Each row has a name. After each piece below comes the name of the row it's from, unless a question asks for something else. Each question is about the rows just above it.

Columns, left to right: M F W X
K_107: [-64  49  56  69]
K_437: [56 68 56 64]
K_508: [-64 -36 -81 -82]
K_23: [-64  49  56 -82]
[ 69  64 -82] is in which column, read top down?  X
find: [68 56 64]  K_437
The next entry after [56 68]:  [56]
The row with [56 69] is  K_107

Columns, left to right: C P V Y R T K
K_341: [-27   1  19 -61 -25 -60   4]
K_272: [-25   3 -27   1 -61 -60  19]
K_853: [ 27  -2 -19  58  24  58  -1]
K_753: [ 28 -60  20   1  24  58  -2]
K_976: [-21  -2  31  61  61  24  -2]
K_975: [-28   1  20 -60 -26 -59   0]
K_155: [ 27  -1 -19  58  26  56  -2]
K_430: [ 30  -2 -21  61  24  61  -2]
The next entry after [ -2 -21  61]:  [24]
Which column holds this, read top down? [58 61]  Y
[-61 -60 -27 -25   1   4  19] is which row reordered?  K_341
Which row holds these entries in another order? [ 61  -2  30  -2 -21  61  24]  K_430
Give the next entry after [  3 -27   1].  [-61]
Which row holds [-61 -25 -60]?  K_341
Which column holds [ 24  61 -26  26] top down?  R

Columns, left to right: S L U G E J H
K_110: [-24  32 -22  19 -16 -27 -26]
K_368: [-18 -18   9  17  15   5   3]
K_106: [ 19  64  -8   8 -21   5   1]
K_710: [-11  -8  34  11  -1 -10  11]
K_844: [  7  16 -21   9 -19 -12 -20]
K_910: [-16  36  41  21   7  22  24]
K_992: [-32 -37 -15   4   8   0 -29]
K_109: [ 10  16 -21   9 -19 -12 -20]
K_692: [-10  -4  -1  -4  -9   1  -8]
K_958: [ 37  41  21   7   5   4 -17]
K_820: [ 40  41 -16 -19  25  24  35]
K_769: [-24 -22  32  19  -1  20  11]
find: [36 41 21  7]  K_910
Which column holds this, read top down? [ 4 24]  J
find: [-24 -22  32  19]  K_769

Columns, left to right: gavi subar letot laliv nadev mim lusu bivil
K_86: [-21   0   9  -2  20 -14  13  20]
K_147: [ 33   6  44  10 -40 -25  -7  -8]
K_92: [ 22  -9 -24   5 -19  24  -8 -22]
K_718: [ 11 -13  26 -13 -13   9  10 -13]
K_456: [-13   1  26  34 -13  10  10   9]
K_799: [ 13 -39 -61 -19  31 -55  -9  -6]
Times [9] occurs in K_456:  1
Which row holds these entries in another order? [  9  10  10 -13  34  26   1 -13]  K_456
Count of [-13] in K_718:  4
Which column holds this, read top down? [33 22]  gavi
What is the next entry after [ 11 -13  26 -13 -13   9]?  [10]
Give the next entry after [ 11 -13].  [26]

Columns, left to right: Z D N Q A
K_143: [ 35  13 -45  34   9]
K_564: [ 35  13 -45  -2 -33]
K_600: [-33  -2  13  35 -46]
How many times does K_600 hold [34]?  0
[-33  -2 -45  13  35] is which row reordered?  K_564
Give the next entry after [-45  34].  [9]
find: [ 35  13 -45  34]  K_143
Give the next entry after [13 35].  [-46]
Which column holds this, read top down? [ 35 -33]  Z
What is the next entry after [-33  -2  13]?  [35]

Columns, left to right: mava bak Keb zir
K_289: [  1  22   7 -23]
K_249: [-23   1   8  22]
K_652: [ -2  22 -23   7]
[22  1] is in which column, read top down?  bak
find: [  7 -23]  K_289
Put [-23   1   7  22] back in order: which row is it?  K_289
Put [ 22   8   1 -23] back in order: which row is it?  K_249
Which column holds [ 1 22] top down?  bak

Columns, left to right: sor Lam gini Zemu
K_118: [-15   3   5 -42]
K_823: [-60  20   6 -42]
K_964: [-15   6 -60  20]
K_505: [  6 -61  20 -42]
K_616: [-61   7  20 -42]
Put [ 20 -61   6 -42] back in order: which row is it?  K_505
The row with [-15   3   5] is  K_118
[-42   6 -61  20] is which row reordered?  K_505
Where do [-60  20   6 -42] appear?  K_823
[  6 -42 -60  20] is which row reordered?  K_823
find: [  6 -60  20]  K_964

Columns, left to right: tavi puni zemi vuni zan dis
K_476: [-45 -82  16 -32  42  38]
K_375: [-11 -45  36 -52  38 -44]
K_569: [-13 -16  -6  -3  23  24]
K_425: [-1 -2 -1 -2 -2 -3]
K_509: [-45 -82  16 -32  42  28]
K_751: [ 31  61 -17  29 -19  -1]
K_566: [ 14  11  11 -28  22 -47]
K_537: [ 4  9 -4  5 -1  2]
K_550: [-82 -32 -45  16  42 -12]
find: [-32  42  28]  K_509
find: [-45 -82  16 -32  42  38]  K_476

Columns, left to right: bepu sil Mibil vezab Rares bipu Bora regub Suzo pokan
K_574: [-36  28  -9 -29   2  30  25 -25 -20  -5]
K_631: [-36  28  -9 -25   2  30  25 -25 -20  -5]
K_520: [ 28  22  23  28 -23  17 -22  28  28  21]
K_157: [-25   0  -5  26   7   2  29  14  16   8]
K_757: [ 28 -36  -9  22  25  31 -23  13  26  14]
How many times does K_520 hold [28]?  4
The row with [-36  28  -9 -29   2  30  25 -25 -20  -5] is  K_574
Times [29] occurs in K_757:  0
Which row holds [ -9 -29]?  K_574
Give the next entry after [-9 22 25 31].  [-23]
Count of [29] in K_520:  0
Which column holds this, read top down? [ 8 14]  pokan

Columns, left to right: zesu dod losu mose pafa sipez
K_540: [ 23  61  -4  14 -33  -5]
K_150: [-1 -4 -1  0  3 51]
K_185: [ 1 -1 -4  0  0  3]
K_594: [-2  1  2 -1  0  1]
K_297: [ 38  34  -8 -28  36  51]
Where do [-1 -4  0  0  3] appear?  K_185
Where do [ 2 -1  0] appear?  K_594

Columns, left to right: Rizok bupad fef Gof
K_77: [-2 18 -2 19]
K_989: [ 0 -1  0  0]
K_696: [-1  1  0  0]
Times [18] occurs in K_77:  1
[ 0 -1  1  0] is which row reordered?  K_696
Give the next entry after [-2 18].  [-2]
The row with [18 -2] is  K_77

Columns, left to right: tive gafe sizas lun
K_356: [  7   6   7 -70]
K_924: [ 49 -52  34  59]
K_125: [  8   8   8 -32]
How many times does K_125 hold [8]?  3
The row with [  8   8   8 -32] is  K_125
Which column holds this, read top down? [-52   8]  gafe
How many times does K_356 hold [7]?  2

Columns, left to right: nelut vute Geb mubeg bol fofil podif Kogez nipit
K_103: [-20  29  54  22 -56 -49 -78  46 -35]
K_788: [-23  25  40 -44  22 -36  28 -76 -41]
K_962: [-56  22  54 -20  46 -49  29 -78 -34]
K_127: [-51   4  54 -61  33 -37  39 -68 -34]
Which row holds these entries in another order? [-49 -78  54  46 -20 -34  22  29 -56]  K_962
[ 54  22 -56 -49] is in which row?  K_103

Columns, left to right: masub futom dotet gife ziko fofa vem satos viv
K_322: [ 48  21  53  58   3 -33 -57  22 -11]
K_210: [-23   3 -11  47  38  17 -33  74 -55]
K_684: [ -8   3 -11  38 -33  47  17  74 -56]
K_624: [ 21  22 -11  48   3  53 -30  57 -56]
K_403: [ 21  22 -11  48   3  53 -33  58 -56]
K_265: [ 21  22 -11  48   4  53 -35  71 -56]
Put [-56 -33 -11   3  21  22  48  53  58] back in order: which row is it?  K_403
Where do [  3 -11  47  38  17 -33  74] appear?  K_210
Which column holds [3 3 4] top down?  ziko
[ 21  22 -11  48   3  53 -33  58 -56] is in which row?  K_403

Columns, left to right: venop divo Begu Naki Rad deg doz
K_454: [ 54   5 -83   5  24 -83   4]
K_661: [ 5  3  1  9 -8  9  1]
K_693: [-83  54   5  39  22  16   1]
K_384: [-29  46  25  16 -69  16  25]
K_281: [ 45  26   2  -6  25 -14  34]
K_97: [  1   9   8   0 -14  10  -9]
Where do [-83  54   5  39  22  16] appear?  K_693
find: [5 3]  K_661
What is the next entry after [-83  54   5]?  [39]
Times [25] occurs in K_384:  2
What is the next entry after [9 8]?  [0]
What is the next entry after [46 25 16]?  [-69]
Which column holds [-69  25 -14] top down?  Rad

Columns, left to right: Gutun tolav lapaf fosa remu
K_930: [ -5 -48 -14 -11  -9]
K_282: [-13 -45 -10  -9  -6]
K_740: [-10 -65 -15  -9  -5]
K_153: [-12 -57 -13  -9  -5]
K_433: [ -6 -72 -16  -9  -8]
K_373: [-13 -54 -12  -9  -5]
K_390: [-12 -41  -8  -9  -6]
K_620: [-12 -43  -9  -9  -6]
K_626: [-13 -48 -11  -9  -5]
K_112: [-12 -61 -14  -9  -5]
K_46: [ -8 -69 -16  -9  -6]
Which row holds these entries in another order? [-11 -13  -5  -9 -48]  K_626
Put [-43 -12  -9  -9  -6] back in order: which row is it?  K_620

Columns, left to right: Nep vati Zeten Niku
K_38: [-23   0  11  13]
K_354: [ 63  -4 -36 -41]
K_172: [  0 -23 -31 -34]
K_353: [ 3 -1 -4 -4]
K_141: [0 3 4 5]
K_767: [  2 -27 -37 -46]
K_25: [-6  6 11 14]
K_214: [-3 23 33 41]
K_93: [ 30 -20 -17  -3]
K_960: [ 4  0 -2 -3]
K_606: [-12  31  18  36]
K_73: [-12  18  30  36]
Give the next entry after [-12  18].  [30]
Give the next entry after [-23 -31].  [-34]
[-12  18  31  36] is which row reordered?  K_606
Which row holds these entries in another order? [ -3 -17 -20  30]  K_93
The next entry after [-23   0]:  [11]

Columns, left to right: voka gezif Zuvaz zim kivoz gogog fevaf
K_778: [ 13 -29 -51  -1 -21 -18  -9]
K_264: [ 19  -8  27 -17   4  24  27]
K_49: [ 15   2 -52   4 -35 -36 -23]
K_831: [ 35  57  39 -26 -11 -17  -5]
K_313: [ 25  -3  -3 -23  11  18  15]
K_450: [-41 -43  50  25 -10  -9   2]
K_343: [-52 -37 -35   2  15 -23   4]
K_814: [ 45  51 -20 -26 -11 -10 -11]
K_579: [ 31 -46  76 -67  32  20  13]
K_69: [  8 -71 -45 -14   2 -12  -9]
K_255: [ 76  19 -46 -67  31  32  13]
K_841: [-40 -55  23  23 -13 -21 -11]
find: [ 45  51 -20 -26 -11 -10 -11]  K_814
Which row holds these entries in another order? [-23 -36 -35   4 -52   2  15]  K_49
Which row holds these entries in another order? [-46  31  32  13 -67  19  76]  K_255
Which row holds these entries in another order? [-51 -29 -21 -18  -9  -1  13]  K_778

Columns, left to right: poza Metop Zop saf Dogod lenek lizep
K_377: [-22 -34  33  67 -58 -17  47]
K_699: [-22 -34  33  67 -58  45  45]
K_44: [-38 -34  34 -32  25  10  65]
K_219: [-12  50 -32  25  10  34 -39]
K_39: [-16  43 -36  18 -12  51 -47]
Which column holds [-22 -22] top down?  poza
[-38 -34  34 -32  25  10] is in which row?  K_44
find: [-22 -34  33  67 -58 -17  47]  K_377
Which column holds this, read top down? [-17  45  10]  lenek
Give the next entry after [-32  25  10  34].  [-39]

Columns, left to right: belil fet riri bop nomob Fimaf busi niki pinur pugib
K_465: [ 25  -5 -19  -8   0  -6  14  28 -11  10]
K_88: [-29 -10   3 -60 -18 -19  -4  61  -4 -55]
K_821: [  9   4  28 -22 -25 -19 -23 -20 -49  31]
K_613: [-53   7 -29  23  -8  31  19  48  28  49]
K_202: [ 33  -6 -27 -10   3 -60 -18 -19  -4 -20]
K_447: [-12  -5 -41  -7 -10  -2  19  24  44  24]
K_308: [-19  28   9   4 -23 -20 -25 -22  23 -10]
Which column holds this, read top down? [ 33 -12]  belil
The next entry after [-27 -10   3 -60 -18 -19  -4]:  [-20]
Where do [-29 -10   3 -60 -18 -19  -4  61  -4 -55] appear?  K_88
The next entry after [  9   4  28 -22 -25 -19 -23 -20]:  [-49]
The row with [ 25  -5 -19  -8   0  -6  14  28 -11] is  K_465
find: [-19  28   9   4 -23 -20 -25 -22  23 -10]  K_308
find: [23 -8 31 19 48]  K_613

Columns, left to right: nodon kisum silap Kosud
K_886: [-10 -29 -21 -22]
K_309: [-21 -10 -11 -11]
K_4: [-21 -11 -30  -9]
What is the next entry after [-21 -11]?  [-30]
How many times does K_886 hold [-10]?  1
Which row holds these entries in another order? [ -9 -30 -11 -21]  K_4
The next entry after [-11 -30]:  [-9]
[-21 -22] is in which row?  K_886
Which row holds these entries in another order? [-30 -21 -11  -9]  K_4
Times [-21] occurs in K_309:  1

Columns, left to right: Kefum tiso Pilok sefur Duni Lugi
K_167: [-26 -12 -20  50 -27 -21]
K_581: [ 50 -26 -12   5  -6 -59]
K_706: [ 50 -26 -12 -20  27  62]
Which column holds this, read top down? [-59  62]  Lugi
What is the next entry after [ 50 -26 -12 -20]?  [27]

Columns, left to right: tiguk Zuv melaf Nomu nenit Sumu toti bifa
K_702: [ 17  12 -26 -39  -8   4 -58 -41]
K_686: [-19  31   1  21 -11  32 -24 -21]
K_186: [ 70 -47  14  52  70 -76  70 -47]
K_630: [ -8 -26  12  17   4 -39  31  71]
K_572: [ 9 -1  6 -3 -7 -4 -5  0]
K_229: [-14  -1   1  17  -2  -8   6 -11]
K_671: [-50 -46  18  52 -76  14  20  70]
K_852: [-22 -20  18  27  -1 -37  26  12]
K_588: [ 16   6  -8 -25  -5  21 -18  -6]
K_190: [  0 -26   8  -1  16 -41  31  35]
Which column holds this, read top down? [ 32 -76]  Sumu
[-47  70 -76  70  52  14 -47  70] is which row reordered?  K_186
[ 0 -5 -4 -7 -3  6 -1  9] is which row reordered?  K_572
Which row holds these entries in another order? [-76 -50 -46  14  18  20  52  70]  K_671
Count of [70] in K_186:  3
Put [ 12  17   4 -39  31  71  -8 -26] back in order: which row is it?  K_630
What is the next entry after [ -8 -26  12  17   4 -39]?  [31]

Columns, left to right: Tugob gidu gev Sivu Rov
K_176: [13  4 60 -2 38]
K_557: [ 14 -44  33 -69  25]
K_978: [-39   2  -9  -9   3]
Which column holds this, read top down? [33 -9]  gev
Count of [-9] in K_978:  2
find: [-9  3]  K_978

Columns, left to right: Kame danov felos Fegi
K_326: [-14  -2 -13  -5]
K_749: [-16  32 -10  58]
K_105: [-18   8 -18   9]
K_234: [-18  54  75  16]
K_738: [-34  -7  12  28]
K_997: [-24 -17 -19 -21]
K_165: [-24  57 -19 -21]
K_657: [-19  -7 -19 -19]
Which row holds [ -7 -19]?  K_657
Times [-19] occurs in K_657:  3

Columns, left to right: Fiki memu tubon lezi Gele
K_388: [-37 -11 -62 -34 -14]
K_315: [-54 -27 -48 -26 -40]
K_797: [-78 -21 -22 -20   0]
K_663: [-48 -27  23 -45 -45]
[-48 -22  23] is in which column, read top down?  tubon
[-62 -48 -22] is in which column, read top down?  tubon
The next entry after [-78 -21 -22]:  [-20]
find: [-48 -26]  K_315
[-14 -34 -62 -11 -37] is which row reordered?  K_388

Columns, left to right: sidud mok zet pego fepas mun vogis fov Tinu pul
K_824: [ 29  -4  10  30   9  -1 -79  15  66   8]
K_669: [ 81 -66 -41 -34   9  31   8 -79  66  15]
K_758: [-79  30  -4  29  66  11   8  -1  15   9]
Times [-79] occurs in K_758:  1
Give the next entry after [29 66 11  8 -1].  [15]
Which row holds these entries in another order? [  8  66  15 -79  -1   9  30  10  -4  29]  K_824
find: [-79  15  66   8]  K_824
find: [ 30   9  -1 -79  15]  K_824

Columns, left to right: gisa tedet movog Gagav bodi goze Lise
K_954: [ 34  39 -21 -12 -11   0 -23]
K_116: [-78   0  -1 -57 -14   3   0]
K_955: [-57 -78   0   0 -14   3   0]
K_610: [  0  11 -25  -8  39 -29 -77]
K_545: [ 53   2  -3   0 -14 -15 -15]
K_188: [32 54 -3 -3 35  0 35]
[-78  11   2  54] is in which column, read top down?  tedet
Count of [35] in K_188:  2
Which column holds this, read top down? [-25  -3]  movog
The row with [ -1 -57 -14   3] is  K_116
find: [54 -3 -3]  K_188
Which row holds these entries in another order? [  0   3 -14   0   0 -78 -57]  K_955
What is the next entry after [-57 -78   0   0 -14]?  [3]

Columns, left to right: Moki Sel dut kul
K_649: [-45  -7 -24  15]
K_877: [-45  -7 -24 -44]
K_552: [-45  -7 -46  15]
Where do [-45  -7 -24  15] appear?  K_649
Times [-45] occurs in K_877:  1

Columns, left to right: Zenav Kige Zuk rogel Fivu dubem
K_892: [-56 -56 -43 -43 -56 -43]
K_158: [-33  -8  19 -30  47 -12]
K_872: [-51 -39 -33 -51  -7 -60]
K_271: [-50 -52 -33 -60 -22 -60]
K_721: [-37 -24  37 -28 -44 -21]
[-43 -12 -60 -60] is in which column, read top down?  dubem
Which column holds this, read top down? [-12 -60 -60 -21]  dubem
Which row holds these entries in another order? [-52 -22 -50 -60 -60 -33]  K_271
Times [-42] occurs in K_892:  0
Which column holds [-56 -33] top down?  Zenav

Columns, left to right: setu maseg gon Zuzu non kila Dubi Lom vesud
K_614: [32 61 19 50 22 50 33 68 29]
K_963: [20 60 32 47 34 17 39 54 19]
K_656: [28 26 30 30 30 48 61 53 22]
K_201: [17 59 51 48 34 46 32 47 34]
K_314: [32 24 59 55 38 36 34 16 58]
Which column holds [28 17] top down?  setu
Which row holds [30 30 48 61 53]?  K_656
How many times does K_614 hold [50]?  2

Columns, left to right: labev lofu doko Tir vemi Rigam gud
K_296: [ -5  62 -33 -21  -4 -44   5]
K_878: [  1  11  32 -19 -13   2   7]
K_855: [-6  2 -6  2 -6  1  4]
K_250: [-6  2  6  2  9 42 -7]
K_475: [ 17 -12  12   6   1  20   9]
K_285: [-11   1  -7   7  -5 -21   7]
K_398: [-11   1  -7 -17   4  15  -3]
K_13: [-5 13 -9  4  2 22 -5]
Which column holds this, read top down? [-44   2   1  42]  Rigam
Which column holds this, read top down? [ 9  7 -3 -5]  gud
find: [-12  12]  K_475
How many times does K_855 hold [-6]?  3
Times [-11] occurs in K_285:  1

Columns, left to right: duva lod rakal sovu bekal bap Neboz lumap tik
K_672: [  4  30  60  29  13  17 -26   7 -48]
K_501: [-17 -16  46 -16 -16  -4  42  42  23]
K_882: [ 30   7 -48  17   4  14 -26  60  29]
Which column holds this, read top down? [  4 -17]  duva
Which row holds these entries in another order? [-48   7 -26  17  13  29  60  30   4]  K_672
Put [-48 -26   4   7  13  17  29  30  60] back in order: which row is it?  K_672
Times [-16] occurs in K_501:  3
[ 30 -48 -26  60   7   4  14  17  29] is which row reordered?  K_882
[-48   4  17  60 -26  13  30  29   7] is which row reordered?  K_672

Columns, left to right: Bagis kovap luv guse Gumi neli danaz
K_503: [-37  22   8  27 -24 -24  -8]
K_612: [ 17 -37  22   8 -28  27 -24]
K_486: [-17 -22  76 -38 -37  22   8]
K_349: [ 22   8 -28  27 -24  -8  41]
K_215: [ 23 -17 -22  76 -38  17 -37]
K_344: [ 76 -22  76 -38  17 -37  76]
K_697: [-38  17 -37  22   8 -28  27]
Which column holds [-37 -24] top down?  Gumi
find: [ 22   8 -28  27 -24  -8  41]  K_349
Times [76] occurs in K_344:  3

Columns, left to right: geluz Dabam Fik baz fufal pobel rupa
K_421: [-29 -20 -25 -23 -25 -39 -40]
K_647: [ 17  -8 -22  19 -46 -40   7]
K_688: [ 50 -25  47  -9 -25   9  64]
K_6: [-27  47  34  -9 -25   7 -34]
K_104: [ 20 -35  48  19  10 -59  20]
Where do [-25  47  -9 -25] appear?  K_688
Which row holds [-27  47  34  -9 -25   7 -34]?  K_6
[-25 -22] is in which column, read top down?  Fik

Columns, left to right: bes Lora Feti nize pegu bopez fut
K_204: [-18  -3 -28 -28   0 -22 -33]
K_635: [45 -1 43 43  1 57 26]
K_743: [ -3   2  -6 -20   3 -12 -25]
K_994: [-20 -44 -44 -30   3 -35 -44]
K_716: [15  4 32 20  1 20 23]
K_7: [19 20 12 20 -1 20 20]
K_901: [ 6  1  7 12  2  7 10]
K_339: [ 7  7 10  1  2 12  7]
K_129: [26  1 43 45 -1 43 56]
Put [-1  1 26 43 43 45 56] back in order: which row is it?  K_129
Which row holds these entries in another order? [ 1  7 12  2  7 10  6]  K_901
Count of [19] in K_7:  1
Where do [45 -1 43 43  1 57 26] appear?  K_635
Count of [-44] in K_994:  3
[-28  43 -20] is in which column, read top down?  nize

